A single turn carries every row of the set below to another of its rows. Some are shown first; where does it send the rows asked next?
q_313: [ 0.01 -0.21  1.10 -0.64 -0.20 -0.34 -0.02  0.41  0.03  2.79  0.60 -1.10]
q_469: [ 1.48  0.05  1.29  1.24  2.23 -1.76 -0.28  0.29  1.26 -0.89  0.00 -0.18]
q_908: [-0.64 -1.30  0.45  0.08  1.55 -2.10  0.26  1.57  1.59  0.35  1.41 -1.10]
q_936: [ 1.29  0.21  1.98 -0.96  1.70 -2.32 -0.57 -0.74  0.90  0.27  0.44 -0.40]
q_103: [-0.24 -0.79  0.82  0.53  1.68  0.53 -0.01  0.57 -1.04  0.12  0.66  0.19]
q_490: [ 0.57 -1.44  1.63 -0.27  0.08 -2.08  1.19  0.89  0.86 -1.00  1.50 -0.82]
q_700: [-0.59  0.92 -1.07  0.16  0.49 -1.49 -0.42  0.11  2.74  0.41 -0.72 -0.21]
q_653: [ 1.95 -0.33  1.94 -0.26  1.56 -1.91 -0.92  0.25  0.77  0.53 -0.25 -0.55]
q_437: [ 1.07  0.56  0.48 -0.20 -0.34  0.20 -0.11 -1.07 -0.05 -0.31  0.75  1.53]
q_394: [ 0.34 -1.00 -0.66 -0.54  0.44 -1.90  0.41  1.18 -0.05 -0.97  1.37 -0.03]
q_870: [ 0.42  0.96  2.81  0.79 -0.47 -0.48  0.41 -1.13  0.59  0.59 -0.59 -0.22]
q_824: [-0.57  0.03  0.65 -0.14  0.35 -2.33  0.16 -0.30  2.99  0.73  1.05 -1.91]
q_259: [ 1.10 -1.03  2.32  0.14 -0.13 -0.53  0.76  0.41 -0.80  0.19  1.20  0.12]
q_73: [-1.17 -0.78  0.29 -1.25  0.70 -1.32  0.36 -0.60 -0.41 -0.83  0.61 -1.38]
q_380: [ 0.89  1.19  0.20  1.11 -0.34 -1.25 -0.20 -0.14  2.88  1.61  0.26 -0.85]
q_76: [-0.32  1.04 -0.22  0.47  0.68  0.50 -0.90 -0.73  1.41  1.51 -0.80  0.34]
q_446: [-1.06 -0.70 -0.50  1.12 -0.88  0.81  0.85  0.77  1.41  0.22  0.28 -0.17]
q_270: [ 0.53 -0.31  0.89  0.47  0.39 -2.09  0.42  0.50  1.84  0.00  2.90 -0.69]
q_110: [-0.40 -0.74  0.93 -0.51 -0.06 -1.08  0.68 -0.14 -0.27 -0.11  2.71  0.14]
q_805: [-1.22 -0.22  0.73  0.21 -1.31 -0.20  1.20  0.04  0.16  1.78  0.87 -0.77]
q_535: [-0.89  1.75  0.52  0.34  0.24 -1.33 -0.68 -1.00  1.82  1.62  0.56  0.11]
q_667: [ 1.92  0.26  0.48  0.35  1.58 -1.57 -0.77 -0.21  1.67 -1.33 -0.29 -0.52]
q_26: [ 0.75 -0.82  0.73 -0.35 -0.38  0.09  0.13 -0.06  0.52  2.47  1.71 -0.77]
q_51: [ 1.76  0.04  0.63 -1.10  0.97 -0.86 -0.80 -0.39  0.78  1.88  1.44 -0.69]
q_630: [-1.44 -0.36  0.80  1.46 -0.22 -0.60  1.10  0.18  1.49 -1.44 -0.67 -0.47]
q_648: [ 0.53  0.12  0.16  1.08  0.60 -1.41  0.39 -0.44  1.95 -2.29  0.01  0.10]
q_288: [-1.16 -0.08 -0.41  0.78  0.85 -0.97  0.31  0.47  0.41  0.51  2.53 -1.01]
q_702: [ 1.47 -0.76  1.63 -1.59  0.29 -1.40 -0.57 -0.62  0.78  1.61  1.03 -0.32]
q_906: [ 0.29 -0.56  0.69 -0.15  0.05 -0.89  0.76 -0.07 -1.47 -1.17  0.07 -0.95]
q_979: [-0.32 -0.16  0.56 -0.19  0.43  0.72 -0.12 -0.67  0.50  0.40 -2.11 -0.25]
q_466: [ 0.96 -1.18  0.00 -0.78 -0.17  0.41  0.55 -0.33  0.37 -0.96 -1.26 -0.36]
q_228: [-0.46 -0.57  0.66  0.53  0.55 -2.48  0.43  1.84  1.83  0.98 -0.47 -1.25]
q_426: [-1.07 -0.29  0.00 -0.90 -1.70 -0.04  0.60 -0.05  0.86  1.43  0.57 -0.29]
q_350: [ 1.35 -0.44  1.88 -0.49  0.02 -0.22  0.01 -0.98  2.04 -0.12 -1.61 -0.52]
q_502: [ 1.35  0.13  1.27  1.56  0.35  0.39 -0.06 -0.24  2.98  1.13  0.40 -0.54]
q_898: [ 0.41 -0.03  0.60  0.52  1.10 -0.38 -0.50  0.28  2.82  0.62 -1.92 -0.34]
q_686: [ 0.53 -0.56 -1.77 -0.04  0.48 -1.49  0.11  0.88  1.02 -0.18  1.04 -1.51]
q_689: [ 0.24  0.04  1.42 -0.38 -0.02  1.00 -0.10 -1.35  1.30  0.20 -0.40  1.31]
q_198: [ 0.01 -0.22  0.87 -0.68 -0.33 -1.83  0.18 -0.31  3.75  0.46  0.20 -0.07]
q_993: [-0.45  0.35  0.73  0.67  1.19 -1.34  0.20 -0.36  1.86 -2.08 -0.88 -0.58]
q_28: [-1.36  0.14 -0.07  1.65  0.72 -0.03  0.84  0.74  1.65 -1.06 -0.28 -0.01]
q_797: [-1.92  0.92 -0.39  0.57  0.55 -2.10  0.19  0.27  1.17  0.63  0.42 -1.29]
q_9: [ 2.68 -0.78  1.52  0.07 -0.39  0.27  0.26 -0.39  0.64 -0.13  0.09 -0.11]
q_148: [-1.51  0.20 -0.66  0.56 -1.14 -0.05  1.23  0.12  1.21 -0.01  0.74  0.35]
q_703: [ 0.73 -0.60  0.93  0.53  0.67  1.52  0.22 -0.76 -0.35 -0.48  0.05 -0.43]
q_442: [ 1.41 -1.89  0.78  0.07  0.25 -0.47  1.05  1.19  0.25 -1.07  0.01 -0.78]
q_393: [-0.50  1.03  1.25  1.23  0.65 -1.99 -0.15  0.15  1.74  1.43  1.94 -0.80]
q_329: [ 0.22  1.03  1.82  0.82 -0.28 -0.53 -0.09 -0.09  1.82  1.66 -1.12  0.78]

q_9 goes to q_288
q_653 goes to q_805
q_51 goes to q_446
Where do these go?
q_380 goes to q_703
q_198 goes to q_437
q_490 goes to q_535

